154  122  120  119 out 119, 154

124  125  135  129
117  120  151  131
out 129, 117

131  127  117  105 out 105, 131

119  101  129  144  120  140  127 out 127, 119

130  128  131  132  157  140  144 out 144, 130

144  145  121  155  107  134
127  147  153  140  123  126
out 134, 127
---
[[120 136 115 125 124 123 136]
 [130 135 131 134 132 129 109]
 [126 135 123 125 125 125 134]
 [124 132 121 124 132 116 141]
 [131 142 134 129 131 128 119]
 [129 137 132 132 130 128 113]
 [136 132 137 132 132 126 128]
 [119 118 119 121 134 137 130]
 [126 123 127 122 121 139 123]
 [123 126 121 129 129 125 137]
 [132 122 136 124 129 127 122]
 [118 115 113 123 127 122 150]]
123

[[123 113 119 105 137 148 119 149 131 142 150 124 140 144]
 [140 114 110 120 129 128 122 122 112 139 134 112 138 133]
 [118 111 116 148 132 121 122 145 150 118 122 117 120 147]
 [147 149 149 131 115 132 129 121 126 139 105 147 132 131]
 [136 111 130 134 151 122 113 150 139 122 142 133 150 126]
 [126 107 149 106 116 150 140 133 119 115 118 121 112 140]
 [133 138 115 117 108 134 109 118 108 118 151 112 141 147]
 [111 126 118 139 117 108 125 112 131 145 130 122 130 143]]
140

[[143 136 128 128 130 122 106 125 118 144 129]
 [127 122 128 128 120 133 130 140 122 131 120]
 [144 143 121 126 126 131 130 123 119 127 129]
 [121 128 121 135 128 124 128 128 127 131 130]
 [133 131 128 139 135 128 113 128 125 137 137]]
144

[[122 130 150 120 136 115 127 126]
 [123 140 149 117 144 116 140 125]
 [122 139 152 116 144 114 138 125]
 [122 134 150 119 139 116 132 126]
 [129 148 129 120 143 128 151 125]
 [142 119 112 150 115 149 118 140]
 [131 149 122 123 142 133 154 126]
 [135 132 113 135 127 140 135 131]
 [122 143 150 115 146 116 143 124]
 [134 144 116 128 136 137 148 128]]
127

[[148 121 138 147 131 121 140 151 130]
 [119 142 122 117 133 138 125 117 136]
 [129 138 115 122 135 124 129 128 141]
 [145 121 139 146 130 124 139 147 128]
 [145 122 140 145 130 125 138 147 127]
 [151 123 123 143 134 109 141 153 138]
 [147 121 139 147 131 122 140 149 129]]
151

[[130 127 140 121 124 127]
 [132 128 131 131 125 124]
 [133 133 146 128 140 114]
 [136 126 126 130 135 116]
 [137 126 125 112 138 116]
 [140 135 134 130 136 107]
 [138 130 139 130 142 115]
 [145 120 110 130 132 116]
 [142 127 137 116 147 110]
 [143 134 136 113 141 111]
 [146 140 148 133 151 102]]
124

[[144 118 122 141 119 134 130 131 118 122 126 123 110 116]
 [134 114 120 137 131 127 127 127 127 138 122 135 108 113]
 [120 121 127 141 137 127 126 130 129 146 112 133 118 111]
 [128 139 132 114 123 127 129 126 130 115 141 125 144 146]
 [133 117 117 117 135 119 125 119 138 137 137 146 114 128]
 [118 143 137 116 128 127 129 128 132 120 134 123 151 145]]
110
---
[[134 108 136 137 133]
 [120 123 156 133 154]
 [147 102 131 133 128]] | 108

[[147 135 135 125 153 124 123]
 [147 137 125 123 141 117 127]] | 135

[126 104 106  99 123 127 130] | 104

[[142 114 136 138 112]
 [156 110 141 137 105]
 [149 130 145 126 156]] | 114

[113 142 122 105 133 141] | 142

[[127 138 117 151]
 [130 114 125 112]] | 138

[134 130 151 125] | 130
---
[[143 146 153 125 155 145 152]
 [115 103 111 130 129 113 108]] gives 143, 108

[[143 132 133 119 132 151]
 [116 115 113 132 107 135]] gives 143, 135

[102 109 112 104 124] gives 102, 124

[150 124 143 114 142] gives 150, 142

[130 121 153 128] gives 130, 128

[[145 136 117 137]
 [131 147 123 158]
 [128 144 121 154]] gives 145, 154

[136 158 127 110] gives 136, 110

[146 151 136 143 123 127] gives 146, 127

[[125 109 124 102]
 [127 142 133 108]
 [121 141 131 149]] gives 125, 149
---
[[144 121 126 150 104 126]
 [133 135 138 138 111 135]
 [118 118 134 124 102 131]] -> 133

[[121 120 102 131 141 118]
 [124 138 122 122 130 127]
 [136 133 123 120 123 124]] -> 124

[[145 136 111 128 118]
 [102 126 132 132 123]
 [142 123 124 149 132]] -> 102

[[107 133 123 149 130 141 128]
 [133 150 149 129 131 112 131]
 [119 125 154 152 135 111 102]] -> 133

[[127 131 120 140]
 [120 150 124 133]
 [130 114 139 139]] -> 120

[[111 111 106 133 131 133 147]
 [128 109 121 131 119 132 143]
 [128 112 123 139 130 135 151]] -> 128

[[144 138 128 142 121 145]
 [119 147 148 139 145 120]
 [124 108 134 150 106 113]] -> 119

[[135 135 130 148 138]
 [144 110 117 152 144]
 [143 129 121 141 157]] -> 144

[[124 117 132 137 147 135 134]
 [118 123 138 122 139 116 139]
 [136 104 129 141 123 154 133]] -> 118
---
[[114 151 111 105]
 [137 152 156 156]] → 111

[[116 114 113 109 116 122]
 [134 115 139 104 109 115]] → 113

[[132 129 151 130 131]
 [125 133 126 129 125]] → 151

[[114  98 121 103]
 [117 109 133 156]] → 121

[[130 106 131 129]
 [134 150 130 128]] → 131

[[113 153 130  99]
 [121 153 112 106]] → 130
